Which row each row swaps with, under one turn or mirror
Nidi: -.06	-.09	.00	-.22	.19	.27	.00	-.06	.05	-.28	.21	.04	-.32	.27	.13	.03	-.21	-.10	.19	-.04	-.12	-.16	.15
maf: -.04	.03	.29	.23	.09	.09	-.18	.01	-.03	-.19	-.04	-.06	-.30	.07	.09	.29	.06	-.02	-.12	-.35	.08	-.22	-.11
zaru: -.01	.29	-.14	.32	.05	.24	-.06	-.08	-.11	-.17	.04	.14	-.22	.14	.17	.14	.13	.14	.16	.30	.11	-.14	-.12
fato: -.09	.14	-.17	.21	-.06	.06	-.10	-.02	.10	-.22	.19	.01	-.32	.15	.15	.15	-.20	.21	-.09	.36	.13	.05	.20
fegif: -.26	.13	-.32	.11	-.02	-.11	.06	.22	.14	.02	.16	-.08	-.36	.26	-.03	.38	-.16	-.02	-.07	-.01	-.19	.02	-.28
Makor: -.24	.15	-.11	.03	.07	.15	-.09	.24	.15	-.04	-.06	-.09	-.20	.27	.01	.32	.14	-.01	-.20	.20	-.12	.13	.04
mol: .07	.24	-.23	.29	.00	.26	-.03	-.13	-.24	-.25	.07	.04	-.28	.07	.09	.07	.13	.08	.14	.25	.01	-.12	-.10
bikik: -.12	.19	.19	.07	.03	-.20	.10	-.01	.12	-.10	.14	-.09	-.22	.32	-.25	.16	-.06	.02	.12	-.07	.12	-.02	-.24
Kazub: -.18	.06	-.06	-.04	.27	.22	.00	.07	-.14	.02	.01	-.08	-.26	.06	.22	.31	-.15	.15	.15	-.12	-.02	.19	-.30
Non: -.11	-.03	-.07	-.08	.19	.21	.02	-.16	.11	-.32	.26	-.06	-.34	.27	.10	.00	-.13	-.10	.06	.01	-.12	-.28	.24
gudut: -.09	.01	.05	.16	.02	.20	-.17	.11	-.12	-.18	-.06	.03	-.13	.49	.22	-.07	-.14	.09	.26	-.23	.02	-.02	-.11
munen: .19	.17	-.12	-.01	-.11	.34	.17	-.01	-.14	-.27	-.13	-.12	-.36	.22	.29	.12	-.20	.00	-.08	-.09	.03	-.17	-.28
lezen: .06	.17	.09	.05	.05	.04	-.02	.20	.12	-.13	.05	-.26	-.18	-.12	.23	.09	-.07	.01	-.34	.09	-.03	-.10	-.24
fut: -.10	.02	-.07	-.03	.12	.07	.13	.18	-.13	.04	.07	.08	-.23	.21	.20	.10	-.33	.11	.11	-.07	-.22	.24	-.18
zavog: -.15	.00	-.03	.12	-.09	.06	-.10	-.11	.31	-.16	.16	.20	-.43	.31	.13	-.05	-.10	.27	.00	-.19	-.17	.02	.08
dut: -.24	.00	-.16	.07	.15	.20	-.14	.10	-.10	-.09	.13	-.08	-.16	.10	.24	-.01	-.25	.25	.20	.19	-.26	.09	-.18
nim: .14	.17	-.15	.29	-.21	.08	.01	.00	-.14	-.22	.13	.20	-.25	.12	.25	.05	.16	.14	.13	.22	-.03	-.02	-.09
Sobit: -.02	.04	-.13	-.01	-.04	-.04	.21	.20	.00	.08	.27	-.12	-.34	.22	.19	.15	-.04	.09	-.01	-.07	.15	-.45	-.21
sep: -.10	-.06	-.06	-.02	-.11	.03	.05	.15	.06	-.27	-.18	.00	-.39	.16	.22	.31	.02	-.38	-.01	.08	-.11	-.11	-.35
neb: .15	.07	-.07	-.02	-.09	-.07	.14	.03	.00	.03	.30	-.09	-.43	.32	.19	.21	.01	.07	.02	-.21	.14	-.33	-.25
Kuvuk: -.11	-.06	.03	.00	.20	.26	-.04	-.14	.07	-.31	.17	-.04	-.36	.40	.05	.07	-.20	-.04	.09	.04	-.14	-.31	.20
Tadob: -.17	.23	-.15	.19	-.33	.06	-.01	.12	-.13	-.23	-.06	-.18	-.49	.06	.06	.02	-.17	.28	.03	.18	-.05	-.01	-.19
Fes: -.17	-.06	.12	.01	.05	.17	-.16	.25	-.03	-.33	-.02	.08	-.03	.45	.20	.04	-.17	.08	.22	-.07	-.01	-.03	-.15
visol: -.09	-.02	-.22	.06	-.05	.09	-.06	.26	.17	-.28	-.10	-.03	-.33	.28	.27	.29	.05	-.26	-.01	.08	-.17	-.15	-.33
Nov: -.18	.00	.00	-.11	.16	.21	.07	-.09	.11	-.26	.15	.00	-.39	.35	.15	-.05	-.07	-.12	.21	.00	-.13	-.29	.19
tev: .05	.22	.09	.08	.07	.06	-.17	.20	.25	-.31	-.01	.04	-.27	-.14	.15	.07	-.21	.09	-.22	.14	.00	-.16	-.19
vigi: -.13	.22	.13	.04	-.02	-.14	.03	-.01	.22	-.13	.20	-.10	-.23	.25	-.24	.11	-.06	.03	.03	-.13	.13	-.10	-.22
fufog: .04	.07	.06	-.03	-.18	-.03	.14	.00	.05	-.01	.33	-.02	-.41	.24	.21	.25	.05	.08	.06	-.09	.15	-.38	-.23
Kib: -.12	.08	-.14	.06	.00	.10	.06	.16	.20	-.30	-.18	-.03	-.41	.17	.30	.25	-.02	-.26	.06	.01	-.15	-.10	-.39
nogi: -.19	.04	-.11	.10	.00	.16	-.04	.26	-.13	-.16	-.04	.06	-.05	.47	.29	.01	-.18	.06	.17	-.26	-.13	-.16	-.15
givok: -.24	.27	-.02	.13	-.03	.11	-.05	.29	.12	-.07	-.01	-.05	-.18	.26	.08	.30	.13	-.02	-.27	.21	-.20	-.01	-.12
bozu: -.08	.21	.11	.04	-.03	-.09	.01	-.11	.15	-.08	.23	-.11	-.16	.29	-.18	.23	-.03	.00	.19	-.15	.08	.02	-.20
lilim: .13	.21	-.03	.32	-.17	.05	.00	.18	-.05	-.19	.19	.00	-.44	.07	.00	-.11	.09	.13	.19	.16	-.01	-.14	.00
fozud: .02	.02	-.07	-.03	-.13	-.07	.10	.06	.05	.01	.40	-.06	-.32	.27	.19	.21	-.05	.07	.04	-.14	.09	-.38	-.27
Ruzo: .11	.02	-.04	.11	.04	.13	-.15	.12	.04	-.35	.16	.02	-.22	.15	.12	.09	-.19	-.08	-.42	-.10	.18	-.19	-.17
fof: -.15	.01	-.01	.18	-.14	.01	-.13	-.07	.30	-.19	.06	.16	-.41	.29	.15	-.12	-.14	.11	-.05	-.19	-.17	-.12	.11
Mot: -.12	-.20	-.04	.09	.04	.08	-.03	.24	.25	-.13	.09	-.06	-.41	.20	.02	.31	.06	-.24	.14	.07	-.13	.07	-.09
ronib: -.08	-.06	-.15	.10	.04	.12	-.16	.18	-.18	-.23	-.13	.06	-.02	.42	.12	-.03	-.08	-.04	.26	-.15	-.02	-.05	-.16
sene: -.13	.07	-.10	.00	.33	.18	-.14	-.06	-.06	-.08	.02	-.07	-.25	.31	.24	.47	-.05	.01	.01	.09	.00	-.30	-.09
bif: .15	.21	-.15	.02	-.09	.23	.15	.00	-.13	-.20	-.08	-.10	-.40	.29	.37	.02	-.30	-.01	-.02	-.04	.03	-.30	-.18
zeg: -.13	.09	-.22	.00	.17	.23	-.04	.08	.04	.09	.07	.07	-.15	.07	.09	.06	-.21	.13	.18	.05	-.12	.18	-.34
Tomu: -.02	.22	-.22	.25	-.11	.13	-.02	-.01	.12	-.31	.16	.00	-.33	.19	.04	.05	-.24	.17	-.15	.25	.02	.03	.22
voke: .03	.22	-.16	.18	.01	.15	-.06	-.08	-.29	-.23	.06	.23	-.27	.16	.18	.07	.17	.12	.17	.27	-.02	-.08	.00
narak: -.03	.11	.23	.10	.14	-.12	-.09	.14	.02	-.18	-.03	.03	-.30	-.07	.08	.16	-.27	.13	-.25	.18	.10	-.14	-.01
tebi: -.03	.19	.17	.14	.10	.15	-.12	.25	.04	-.22	-.14	.08	-.21	.09	.25	-.05	-.27	.12	-.23	.10	.07	-.24	-.10
Raf: -.15	.03	-.26	.03	.24	.19	-.17	.02	-.25	-.23	.32	.05	-.24	.27	.06	.16	-.25	.10	.12	-.16	-.08	.03	-.27
kunu: .10	-.01	.13	.24	-.03	.11	-.15	-.06	-.11	-.33	-.02	-.01	-.25	-.05	.10	.31	.09	.03	-.14	-.23	.01	-.20	-.13
nor: -.06	.01	.10	.21	.05	.15	-.07	-.09	-.09	-.34	.01	-.18	-.20	-.06	.13	.34	-.01	.05	-.15	-.20	.17	-.21	-.05
Zezom: -.08	.15	.15	-.03	-.31	-.07	-.06	.05	-.07	-.04	.25	-.22	-.42	.09	.06	.31	.19	-.03	-.09	.07	-.05	-.16	-.12
libep: -.13	.04	-.12	.06	.08	.18	-.09	.34	-.03	-.35	.00	.09	-.03	.39	.14	.01	-.15	.02	.23	-.24	-.01	.01	-.12
Delu: .07	.01	.03	-.13	-.06	-.05	.03	.09	.00	.07	.34	.02	-.35	.13	.13	.16	-.02	.06	-.03	-.12	.14	-.43	-.23
bopo: -.05	.03	.13	.19	.08	.12	-.01	-.01	-.14	-.16	-.01	.00	-.33	-.12	.12	.10	.13	.07	-.19	-.35	.05	-.15	-.15
nog: -.17	.20	.19	-.07	.08	-.16	-.02	-.11	.12	-.02	.18	.01	-.17	.31	-.16	.17	-.04	-.04	.11	-.11	.04	-.02	-.17
pivam: -.29	-.04	-.09	-.06	-.13	.12	-.13	.04	-.06	-.09	.05	-.12	-.41	.36	.18	-.14	.02	-.07	.14	.19	-.16	-.05	.18
sev: .00	.20	.13	-.03	-.34	-.06	.06	.12	-.01	-.14	.17	-.16	-.32	.17	.16	.07	.00	-.25	-.17	.15	-.08	-.18	-.14
sogez: -.07	.04	.10	.08	-.17	-.03	-.10	-.20	.20	-.15	.08	.24	-.47	.24	.18	-.10	-.15	.19	-.06	-.20	-.08	-.02	.04
mopip: -.07	-.02	.08	.30	-.01	.19	-.06	-.01	-.05	-.28	.06	.06	-.23	-.14	.01	.28	.02	.08	-.16	-.23	.12	-.21	-.15
zuro: -.11	.21	-.15	.29	.02	.17	-.05	-.05	.15	-.10	.19	.12	-.36	.18	.12	.15	-.01	.13	-.23	.28	.03	.06	.16
zus: -.18	.05	-.19	.02	.35	.17	-.18	.00	-.10	-.14	-.06	.03	-.23	.34	.17	.37	.01	.10	.00	.13	-.01	-.37	-.15
bigil: -.20	.17	-.14	.09	-.24	.18	.10	.06	-.08	-.18	-.03	-.15	-.42	.16	.08	.09	-.19	.26	.13	.20	-.26	.16	-.21
petug: -.20	-.02	-.09	.12	.08	-.03	-.01	.10	.14	-.30	-.13	.02	-.34	.10	.08	.27	.05	-.37	.11	.14	-.20	-.06	-.25
Von: -.13	-.04	.04	.19	-.04	.04	-.06	-.10	.21	-.16	.06	.22	-.48	.28	.18	-.06	-.12	.23	-.11	-.16	-.21	-.01	.11
Zop: -.10	.01	-.02	-.06	.15	.34	.10	-.06	.08	-.33	.23	-.12	-.37	.24	.19	.16	-.17	.02	.15	.07	-.14	-.23	.23
fanos: -.24	.26	-.18	.08	-.07	-.12	.12	.20	.13	-.17	.11	-.15	-.48	.25	.01	.18	-.27	-.09	.06	.05	-.12	.05	-.33
lolup: -.25	.24	-.23	.07	-.04	-.09	.16	.22	.09	.02	.12	-.10	-.43	.16	.01	.20	-.22	-.17	-.07	-.03	-.24	.00	-.23
fibuk: -.33	-.09	-.17	-.02	.00	.01	-.16	-.11	-.14	-.08	.22	-.04	-.42	.21	.22	.08	.08	.01	.21	.23	-.13	.00	.08
vapos: -.22	.14	-.09	.11	.05	-.03	-.05	.22	.18	-.06	-.11	-.13	-.27	.13	.06	.19	.18	.04	-.31	.27	-.07	-.04	-.01
tiro: -.27	.17	-.26	.18	-.21	.07	.00	-.01	-.08	-.25	-.08	-.20	-.47	.05	.15	.03	-.11	.22	.08	.17	.02	.14	-.12

Swapped with Zezom: pivam
Swapped with sep: voke
Swapped with dut: lezen
Swapped with Mot: lilim
Swapped with zeg: tev
Swapped with Raf: Ruzo
Swapped with nim: petug
Swapped with zaru: Kib

